(in the rows, 128 means zero)
Each named move below is a turn or a mirror, shown by a few rows before and after it. Which moves, in which order, take the first row of each later pair to the second? The first pair is answered.
mubu (before -> after):
[ 92 142 121 128 117 123 122 123 126  92 115]  ->  [ 87 129 124 145 118 120 126 120 131 105 140]
[127 134 136 134 113 130 143  92 110 158 187]  ->  [149 170 125  65 120 126 123 112 110 115 123]
[115 152 147 103 104 130 144 111 141 110 123]  ->  [111 132 147 132  92 128 153  97 137 121 151]
[130 121 112 112 143 126 125 130  93 133 141]  ->  [129 124 113 119 141 124 122 132  89 134 145]
zul (before -> after):
[142 117 140 139 144 129 137 127 138 132 123]  ->  [132 131 134 132 143 118 149 124 125 128 139]
[113 113 134 143 107 138 160 107  95 117 156]  ->  [105  94 146 151 109 130 132 123 137  91  96]
[129  84 114 150 129 114 104 129 170 157 147]  ->  [119 102 106 150 128 109 123 119 143 157 181]
bol (before -> after):
[100 139  99 145 140 101 124 141 121 132 170]  ->  [111 136 129 136 123 141 159 111  94 105 159]
[149 131 163 103 122 154 132 126 130  86 103]  ->  [132 125 119 111 147 102  89 162 162 123 112]
[132  89 145 143 125 128 118 137 129 117 129]  ->  [128 103 147 137 124 129 131 126 138 104 109]
lela (before -> after):
[171 142 137 135 137 170 159 121  93 191 188]  ->  [114 124 147 204 117 152 174  86 146 159 167]
[ 99 167 149  89 112 143 144 108 127  64  79]  ->  [112 173 142  75 116 143 133 120 122  75  73]
[132 169 105  87 162  76 138 137 152 169 147]  ->  [113 167 111 109 153  77 162 118 140 160 181]
lakon (before -> after):
[153 148 142 109 117 168 155 111 131 130 133]  ->  [141 134 146 113 120 167 157 109 107 113 146]
[147 130 137 120 131 145 132 107 120 119 104]  ->  [132 118 136 128 137 144 133 102 105 114 116]
[101 173  82 114 133  89 130 155 132 119 134]  ->  [104 173  81 106 135  92 129 150 120 109 134]
[119 121 143 158 115 159 145 107 100 126 162]  ->  [130 136 140 163 105 151 151 109 140 154 155]
Pairs:
Between the rows of a pair lie 2 to 3 moves.
[125  67 148 173 144 138 113 121 112 168 153]  ->  [151 101 135  93 155 132  81 159 106 133  84] : mubu bol
[182 166 143  86 127 162 119 132 155 154 108]  ->  [168 165 142  87 124 156 121 126 161 135  92] : mubu lela mubu
[162  97 154 125 124 138 127 127 151 122  91]  ->  [163 136 133 103 129 118 120 136 161 132  94] : lela bol
[172 205 131  63 135 151 144 138 141 133  91]  ->  [147 178 141 107 126 133 127 135 195 124  55] : mubu lela mubu
[115 100 104 122 146 119 108 154  67 129 174]  ->  [120  79 130 170 132 121  89 149 171 151 116] : lela zul lakon
[145 180 131  83 118 157 150 115 113  82 109]  ->  [128 152  83  87 153 104  90 165 112 115 149] : bol lakon
[178  93 183 123 110 197 128 126 122 130  85]  ->  [189  88 145 108 142 156  78 181 127 170 103] : bol bol mubu
[141 140 105 127 128 105 110 160 155 195 155]  ->  [ 91 108 153 180  98 132 149  94 145 125 143] : zul bol lela
[108 108 156 175 121 160 167  70  97 121 187]  ->  [194 123 138  84 151 169 114 140  80 163 163] : lela lela lela
[114  81 137 160 115 137 118 126 134  95 131]  ->  [145 116 133 137 109 136 108 133 175 120 103] : lakon lakon
[156 141 115 100 126 163 156 135 101 159 166]  ->  [116  82 128 176 122 142 129 140 153 158 154] : lela lela bol
[103 129 112 128 153  90 143 130 134 164 201]  ->  [142 110 144  92 156 120  95 154 177 131  81] : mubu lela zul
[139  85 104 117 140 144 103 195  76 184 213]  ->  [112 127 114 182 111 125 131 153 206 216 184] : lela lakon
[133 100 179 175  88 151 128 104 179 136  74]  ->  [178  91 176 153  99 168 115 131 147 191 112] : lela mubu
[109 137 134 138 126 105 113 124 184 106  79]  ->  [115 188 116  87 130 106 148 114 128 106 118] : zul mubu zul
[149 139 125 102 123 162 162 125  70 156 172]  ->  [115 100 163 163 110 154 136 112 158 104  75] : mubu lela zul
[157 131 106  85 144 114 104 162 136 146 104]  ->  [126 126  97 124 137 105 138 135 110 172 180] : zul mubu
[102 143  96 131  92 125 171 129  99 110 147]  ->  [140  92  96 126 108 133 123 175  90 151 133] : lela lela bol
[130 152 139 113 121 152 165 117 113 109 140]  ->  [113 144 108 102 143 118 137 142 108  96 135] : bol lakon lakon
[174 159 137  82 126 158 134 129 100 140 133]  ->  [127 180 109 109 129  98 121 137 167 136 119] : lela bol lela
[155  86 147 145 129 132 127 141  93 165 168]  ->  [139  67 156 176 119 117 107 137 158 149 127] : lela lela
[157  89 130 105 143 154 107 156 111 139 135]  ->  [127  82 138 145 137 143 105 142 154 117 110] : lela lela lela
[112 110 123 147 133 111 108 149 139 113  99]  ->  [124 114 136 123 125 135 130 130  97  95 106] : lela lakon bol
[112 126 132 159 131 109 116 108 193 128  99]  ->  [120 175 121 117 130 102 138 102 180 126 105] : zul zul lakon
[ 79  82 137 179 125 114 124 113 117 119 171]  ->  [ 92  76 142 169 129 125 126 111 107 134 179] : zul zul
[ 88 156 102 107 123  91 132 106 152  64  86]  ->  [131 120 105  92 140 102  77 155 165  94  64] : mubu lela lakon
[138 148 136  95 113 136 137 116 164 129 100]  ->  [111 100 109 137 125 112 120 139 141 159 158] : lakon bol mubu
[157 101 133 173 109 156 114 114 163 194 140]  ->  [133 186 127 134  97 145 169  72 158 142 124] : bol zul lakon
[135 130 100 111 146  88 100 159 132 140 117]  ->  [159  89 145 111 129 149 106 142  97 123 103] : bol zul zul
[ 84  85 103 154 150  98  88 162  88 132 177]  ->  [114 107 134  87 142 145 104 152  46  79 123] : mubu bol
[120  90 132  96 131 156 108 122  72 122 109]  ->  [115  92 109 108 142 126  77 152  99 143 112] : bol bol
[103 155 108 117 137  83 116 142 139  87 108]  ->  [176 129 144  90 131 152 110 153 101 129 107] : lela zul bol
[113 114 138 178 129 136 137 102  82 154 189]  ->  [144 109 134 146 149 117  59 156 160 159  86] : lela lela
